128 stands for zero in the data rows.
Here is a table of points, one per row:
181 117 206 204 130 144 98 103 61 104 37 177 129 221 158 128 107 133 87 68 89 114 94 121 100 189 140 195 150 126 90 177 121 179 67 129 144 162 78 175 88 144 168 45 134 86 139 102 140 117 146 88 83 157 144 165 165 110 130 78 135 119 117 109
59 92 117 134 65 123 150 182 119 181 125 118 149 217 101 148 191 63 92 167 117 170 154 193 60 168 135 118 169 145 107 97 122 188 149 99 117 148 204 183 92 162 93 106 103 146 61 97 109 192 117 142 165 119 165 109 113 121 65 174 158 54 88 153
193 153 133 128 107 135 198 68 143 128 141 177 72 81 62 166 195 183 110 136 179 57 168 181 142 188 108 80 152 76 133 85 122 198 136 98 73 83 78 148 106 165 134 151 128 172 181 69 137 132 196 155 154 84 126 204 179 152 170 150 108 99 147 163
150 127 162 123 178 137 133 86 51 94 185 110 196 165 98 138 136 84 114 148 152 124 133 112 190 160 117 61 71 199 181 125 180 138 184 156 109 79 61 71 165 143 99 103 51 119 84 139 103 166 59 112 106 122 110 161 198 74 124 153 168 104 90 84
226 231 37 106 140 151 95 77 99 146 211 69 207 156 93 126 152 75 157 154 165 118 80 152 65 104 138 143 137 96 89 163 169 157 137 131 136 141 123 118 99 120 150 98 146 123 144 147 210 86 156 76 202 132 116 96 92 138 91 79 154 135 164 142
133 112 111 38 171 119 131 137 77 145 130 153 105 92 127 126 128 136 119 133 146 114 168 53 112 65 117 134 124 147 120 143 135 137 72 207 88 143 55 175 62 118 129 164 92 99 137 67 37 204 134 35 189 183 151 77 125 174 130 150 83 132 96 173
107 81 144 173 166 181 158 142 157 147 184 87 186 153 226 184 153 178 148 154 191 81 183 87 75 118 65 121 82 89 172 159 149 144 121 92 171 104 132 179 97 83 215 152 132 125 63 119 164 110 103 174 85 129 129 107 139 191 146 116 122 147 66 128
88 117 110 138 197 98 131 109 180 44 106 142 111 92 145 116 222 93 187 160 151 190 128 138 112 140 132 87 185 194 113 164 132 144 141 159 114 80 183 196 108 110 173 95 130 114 148 182 53 70 195 75 78 98 79 132 122 61 129 86 103 153 109 123
85 98 179 120 92 122 177 150 114 103 116 94 166 91 147 69 83 95 110 148 143 150 226 122 161 140 211 178 142 67 48 152 128 135 186 132 121 110 93 56 67 149 183 116 177 170 148 122 123 41 87 107 188 104 118 107 156 86 142 156 99 139 76 104
166 111 132 146 105 129 92 149 122 119 222 140 105 139 89 126 93 137 159 173 71 170 53 140 148 201 142 166 122 122 122 106 163 113 124 134 173 45 143 160 108 78 213 142 171 134 129 70 46 133 36 176 139 171 80 151 87 137 122 144 63 110 201 139
115 183 168 215 138 45 113 137 182 220 95 81 125 150 64 27 123 115 171 108 182 101 112 144 123 158 118 166 103 144 86 132 109 166 126 174 85 143 156 101 156 81 117 168 65 68 80 117 104 121 142 175 148 150 98 130 115 160 220 146 149 164 90 140
118 142 74 212 128 152 148 105 168 67 97 131 121 133 180 115 78 120 183 164 117 141 138 145 132 87 195 104 119 150 175 113 134 226 56 178 110 93 178 58 191 140 147 186 177 92 149 74 180 199 130 130 148 153 224 79 136 85 162 117 105 64 134 106
127 180 105 82 199 189 151 147 192 68 90 168 119 145 154 109 146 72 78 131 116 162 202 105 181 116 83 106 146 107 65 130 124 166 105 101 174 176 109 80 114 77 128 134 84 87 98 118 137 136 119 207 146 186 117 206 107 131 73 161 145 169 209 109
106 170 144 114 18 124 120 119 106 80 67 83 82 134 136 143 139 86 193 165 98 77 126 117 123 139 35 103 54 138 103 115 67 85 169 187 153 139 125 129 122 50 170 128 94 208 159 113 138 111 126 88 98 122 228 141 153 109 117 137 160 138 170 190
229 86 91 160 189 189 199 170 119 119 75 126 140 152 90 93 140 152 87 132 71 90 147 102 129 143 79 159 85 164 103 169 114 95 79 185 73 104 226 92 192 100 68 151 221 219 79 175 137 127 134 104 160 106 88 130 140 144 111 135 91 99 111 149
69 126 78 137 45 136 189 142 78 151 81 178 179 81 133 160 82 121 201 119 200 83 57 90 121 108 125 101 170 72 87 196 74 160 88 142 97 90 106 142 155 134 86 132 111 119 143 183 102 135 89 165 80 143 57 130 177 143 58 156 138 114 186 124
148 252 146 159 128 103 118 192 175 146 93 88 220 78 119 207 98 164 129 143 60 121 184 168 148 121 161 177 172 131 228 112 126 141 102 107 80 168 83 182 183 102 114 122 98 162 98 132 74 81 98 103 133 109 148 132 108 96 93 131 102 137 134 131
107 120 95 78 102 113 79 153 91 100 39 123 127 186 150 187 198 150 146 57 127 123 96 173 153 101 131 163 155 155 160 121 121 141 124 89 200 71 103 72 162 100 162 129 130 132 145 138 167 181 136 118 191 74 49 106 144 134 169 210 93 218 97 157
98 102 215 80 106 165 148 129 196 131 174 112 214 137 182 139 160 168 136 78 144 170 52 108 206 144 139 120 137 192 134 167 114 136 154 177 115 219 164 140 130 138 119 159 152 109 215 109 162 117 111 109 173 120 120 210 106 157 136 115 127 83 129 192
117 120 117 134 180 114 72 145 44 83 86 141 151 177 97 126 127 136 170 146 139 148 105 120 111 113 149 64 150 71 134 142 138 51 123 35 98 239 164 97 99 97 145 223 107 170 178 125 67 132 126 165 152 84 142 150 156 151 169 75 113 85 114 69
0 160 79 220 125 157 71 98 61 104 211 138 120 89 113 134 69 144 76 109 164 121 176 121 115 140 107 162 126 156 152 136 77 77 87 119 106 118 181 91 74 106 86 43 107 136 150 121 167 160 156 89 118 97 123 215 88 136 156 160 74 158 154 146
198 162 111 66 164 17 130 185 106 154 154 173 103 106 246 122 77 108 130 97 134 122 95 159 77 152 137 129 125 157 138 131 136 134 167 160 157 139 141 68 105 127 111 125 96 132 74 129 162 71 169 147 70 77 146 138 120 157 124 180 41 34 145 123
134 83 129 135 105 142 56 66 129 116 143 120 152 155 211 88 119 111 103 91 78 88 186 198 97 86 161 140 124 100 160 78 189 131 181 152 91 107 171 150 137 132 103 173 142 138 185 174 60 102 162 111 97 208 88 146 160 207 121 179 193 153 178 126
115 145 151 98 140 202 108 154 171 133 144 96 45 173 107 215 70 100 113 119 47 125 102 38 88 86 156 123 93 80 139 104 85 167 192 134 87 100 162 115 103 162 102 139 61 101 144 115 138 99 164 148 127 127 34 114 163 76 149 76 103 122 100 158
163 69 88 133 81 118 103 167 179 86 96 200 134 118 69 99 108 99 194 84 150 118 174 109 122 153 160 113 56 140 199 115 106 95 144 97 145 113 92 170 99 110 66 145 151 92 116 48 177 94 133 95 129 121 86 151 29 143 69 130 201 106 56 84
48 123 145 115 174 97 121 183 118 114 202 77 71 154 144 105 151 178 156 181 66 52 120 208 145 171 89 100 115 62 145 193 95 127 106 167 161 173 59 103 183 169 98 102 167 106 154 130 119 132 189 133 146 163 93 93 84 107 89 136 156 106 101 79
176 153 112 134 139 31 127 127 120 178 140 106 162 145 192 118 66 126 96 157 165 193 102 103 195 72 114 105 101 74 119 55 40 119 110 126 201 86 149 170 134 159 116 113 199 168 90 131 83 176 199 117 162 126 120 204 153 98 125 82 177 145 99 135
88 112 5 108 85 140 145 60 108 149 56 49 99 81 156 116 111 143 131 149 85 173 135 138 143 166 96 160 172 141 120 95 229 65 98 174 139 176 82 144 130 166 118 129 102 124 103 101 175 121 107 169 86 137 70 185 145 133 157 59 120 108 69 158
157 101 210 153 125 184 114 97 102 168 158 170 71 110 144 89 102 72 184 130 116 163 171 151 125 67 171 96 87 154 114 148 149 139 78 149 156 180 89 215 177 171 144 120 78 207 126 186 160 162 121 183 152 31 96 118 74 124 140 137 113 165 155 133
139 167 95 129 128 144 114 155 70 206 185 200 130 132 112 148 184 129 214 111 84 168 179 70 174 120 138 199 148 161 127 132 123 128 215 125 99 142 99 103 120 118 122 108 228 120 142 169 131 148 183 229 73 172 196 108 134 117 136 114 144 145 96 148
152 144 144 96 115 136 214 60 82 108 147 136 93 168 130 134 54 164 132 129 123 191 129 147 189 182 62 109 190 119 162 98 74 119 141 127 66 150 153 169 85 105 109 174 141 64 97 124 164 111 120 87 105 69 118 8 134 142 154 181 178 189 170 94
105 122 83 141 115 160 176 153 147 99 179 179 104 115 116 76 86 113 49 58 138 164 36 167 113 101 93 100 131 111 141 93 143 183 157 65 133 156 60 127 174 59 149 106 127 201 131 197 101 95 107 100 127 197 155 90 86 125 188 100 134 109 58 177
145 72 128 110 178 120 144 120 143 150 83 122 112 101 94 147 53 109 90 157 142 33 108 207 130 41 147 85 181 222 168 177 105 67 164 125 135 130 142 140 71 105 147 46 161 98 141 93 130 113 99 219 162 137 145 112 167 115 142 107 171 145 144 164
169 135 132 189 95 168 51 162 134 117 125 109 79 65 142 123 146 135 83 196 101 127 97 29 117 167 140 69 216 141 120 142 127 117 147 110 180 94 121 124 174 172 96 126 124 61 119 173 110 88 109 114 183 89 200 133 124 219 137 184 186 131 78 128
124 97 158 140 54 97 118 108 163 115 180 96 120 150 85 123 141 122 109 80 110 177 128 140 100 3 33 141 153 158 92 214 158 112 133 73 120 94 83 127 163 185 99 190 164 106 79 78 114 85 147 116 116 122 169 160 148 114 118 114 61 139 167 65
155 89 166 118 123 122 129 166 124 96 124 58 98 116 80 192 145 204 111 95 182 182 99 129 108 66 139 143 107 116 89 66 205 157 46 190 122 134 143 63 70 107 101 83 135 140 172 141 90 95 122 180 58 93 161 122 64 110 101 153 196 145 125 97
69 130 164 63 168 114 125 84 194 95 94 115 136 112 111 47 142 88 137 126 113 109 77 95 100 132 88 230 95 81 195 78 147 130 113 101 110 100 100 150 84 132 107 84 166 94 144 216 134 185 93 159 151 41 176 130 168 166 105 97 105 88 153 105
63 255 146 112 149 104 105 147 164 156 100 175 156 144 95 106 105 217 81 103 107 113 174 120 118 125 130 70 106 192 35 117 173 100 146 117 180 65 142 160 136 164 145 143 156 151 167 117 155 167 96 107 80 113 96 54 125 163 128 97 170 63 134 110
104 88 144 168 140 129 188 158 64 77 91 126 183 85 91 138 156 140 99 91 132 126 118 134 156 128 153 142 66 95 143 106 160 60 160 117 171 123 143 133 140 220 174 152 85 53 73 159 123 116 206 141 149 147 155 85 80 113 141 101 129 116 230 220
125 126 192 128 190 142 137 93 99 185 35 116 118 103 134 127 163 157 150 175 164 205 104 145 91 134 126 109 101 79 153 134 146 115 188 101 163 102 152 145 134 134 6 92 129 155 181 104 183 116 74 100 124 241 157 127 96 114 141 143 39 175 147 109
177 68 119 93 133 133 171 115 167 103 187 67 171 107 91 84 138 133 163 139 79 63 131 114 126 140 213 129 159 160 69 74 53 132 100 32 193 166 128 109 135 137 87 126 86 125 135 115 128 189 128 79 1 135 138 107 152 144 142 130 93 172 122 144
137 137 92 191 94 0 186 112 144 203 152 113 38 146 165 149 228 91 62 102 111 98 140 49 180 120 192 107 103 128 177 155 154 113 98 93 113 164 152 108 116 98 146 119 134 136 154 148 148 131 62 95 137 137 104 96 122 122 103 91 135 132 181 97
101 94 144 7 101 152 71 138 119 184 125 171 129 58 140 145 105 112 101 149 161 66 119 104 99 222 112 142 110 159 141 141 167 186 93 85 114 147 184 97 167 156 139 162 162 156 78 102 106 126 140 102 127 125 144 127 117 53 184 70 184 211 176 82
128 114 92 101 118 177 70 44 209 151 131 187 75 158 128 162 139 223 138 150 186 112 104 171 184 124 206 165 77 96 76 137 112 61 146 121 104 149 143 120 154 125 159 114 78 112 32 160 107 115 121 88 141 138 180 123 152 104 63 161 111 105 85 101
170 81 164 129 136 107 85 164 169 138 165 162 161 89 112 140 149 79 79 102 164 169 151 141 77 158 78 145 195 95 133 74 66 26 104 189 84 115 125 104 196 147 214 143 77 129 195 130 203 171 110 146 120 172 122 90 159 101 88 109 127 137 106 90
Along one direction, these points spread out more than along any other. How far along it is each point below, from 0 to 99? 50 is the average, and the first point above lies past it. One standard deviation of the points above along it is 16.
88 117 110 138 197 98 131 109 180 44 106 142 111 92 145 116 222 93 187 160 151 190 128 138 112 140 132 87 185 194 113 164 132 144 141 159 114 80 183 196 108 110 173 95 130 114 148 182 53 70 195 75 78 98 79 132 122 61 129 86 103 153 109 123 61
98 102 215 80 106 165 148 129 196 131 174 112 214 137 182 139 160 168 136 78 144 170 52 108 206 144 139 120 137 192 134 167 114 136 154 177 115 219 164 140 130 138 119 159 152 109 215 109 162 117 111 109 173 120 120 210 106 157 136 115 127 83 129 192 56
166 111 132 146 105 129 92 149 122 119 222 140 105 139 89 126 93 137 159 173 71 170 53 140 148 201 142 166 122 122 122 106 163 113 124 134 173 45 143 160 108 78 213 142 171 134 129 70 46 133 36 176 139 171 80 151 87 137 122 144 63 110 201 139 41
150 127 162 123 178 137 133 86 51 94 185 110 196 165 98 138 136 84 114 148 152 124 133 112 190 160 117 61 71 199 181 125 180 138 184 156 109 79 61 71 165 143 99 103 51 119 84 139 103 166 59 112 106 122 110 161 198 74 124 153 168 104 90 84 54
85 98 179 120 92 122 177 150 114 103 116 94 166 91 147 69 83 95 110 148 143 150 226 122 161 140 211 178 142 67 48 152 128 135 186 132 121 110 93 56 67 149 183 116 177 170 148 122 123 41 87 107 188 104 118 107 156 86 142 156 99 139 76 104 56
181 117 206 204 130 144 98 103 61 104 37 177 129 221 158 128 107 133 87 68 89 114 94 121 100 189 140 195 150 126 90 177 121 179 67 129 144 162 78 175 88 144 168 45 134 86 139 102 140 117 146 88 83 157 144 165 165 110 130 78 135 119 117 109 65
198 162 111 66 164 17 130 185 106 154 154 173 103 106 246 122 77 108 130 97 134 122 95 159 77 152 137 129 125 157 138 131 136 134 167 160 157 139 141 68 105 127 111 125 96 132 74 129 162 71 169 147 70 77 146 138 120 157 124 180 41 34 145 123 27
176 153 112 134 139 31 127 127 120 178 140 106 162 145 192 118 66 126 96 157 165 193 102 103 195 72 114 105 101 74 119 55 40 119 110 126 201 86 149 170 134 159 116 113 199 168 90 131 83 176 199 117 162 126 120 204 153 98 125 82 177 145 99 135 27
104 88 144 168 140 129 188 158 64 77 91 126 183 85 91 138 156 140 99 91 132 126 118 134 156 128 153 142 66 95 143 106 160 60 160 117 171 123 143 133 140 220 174 152 85 53 73 159 123 116 206 141 149 147 155 85 80 113 141 101 129 116 230 220 62
0 160 79 220 125 157 71 98 61 104 211 138 120 89 113 134 69 144 76 109 164 121 176 121 115 140 107 162 126 156 152 136 77 77 87 119 106 118 181 91 74 106 86 43 107 136 150 121 167 160 156 89 118 97 123 215 88 136 156 160 74 158 154 146 75
59 92 117 134 65 123 150 182 119 181 125 118 149 217 101 148 191 63 92 167 117 170 154 193 60 168 135 118 169 145 107 97 122 188 149 99 117 148 204 183 92 162 93 106 103 146 61 97 109 192 117 142 165 119 165 109 113 121 65 174 158 54 88 153 31
137 137 92 191 94 0 186 112 144 203 152 113 38 146 165 149 228 91 62 102 111 98 140 49 180 120 192 107 103 128 177 155 154 113 98 93 113 164 152 108 116 98 146 119 134 136 154 148 148 131 62 95 137 137 104 96 122 122 103 91 135 132 181 97 27
145 72 128 110 178 120 144 120 143 150 83 122 112 101 94 147 53 109 90 157 142 33 108 207 130 41 147 85 181 222 168 177 105 67 164 125 135 130 142 140 71 105 147 46 161 98 141 93 130 113 99 219 162 137 145 112 167 115 142 107 171 145 144 164 65
226 231 37 106 140 151 95 77 99 146 211 69 207 156 93 126 152 75 157 154 165 118 80 152 65 104 138 143 137 96 89 163 169 157 137 131 136 141 123 118 99 120 150 98 146 123 144 147 210 86 156 76 202 132 116 96 92 138 91 79 154 135 164 142 31
128 114 92 101 118 177 70 44 209 151 131 187 75 158 128 162 139 223 138 150 186 112 104 171 184 124 206 165 77 96 76 137 112 61 146 121 104 149 143 120 154 125 159 114 78 112 32 160 107 115 121 88 141 138 180 123 152 104 63 161 111 105 85 101 45
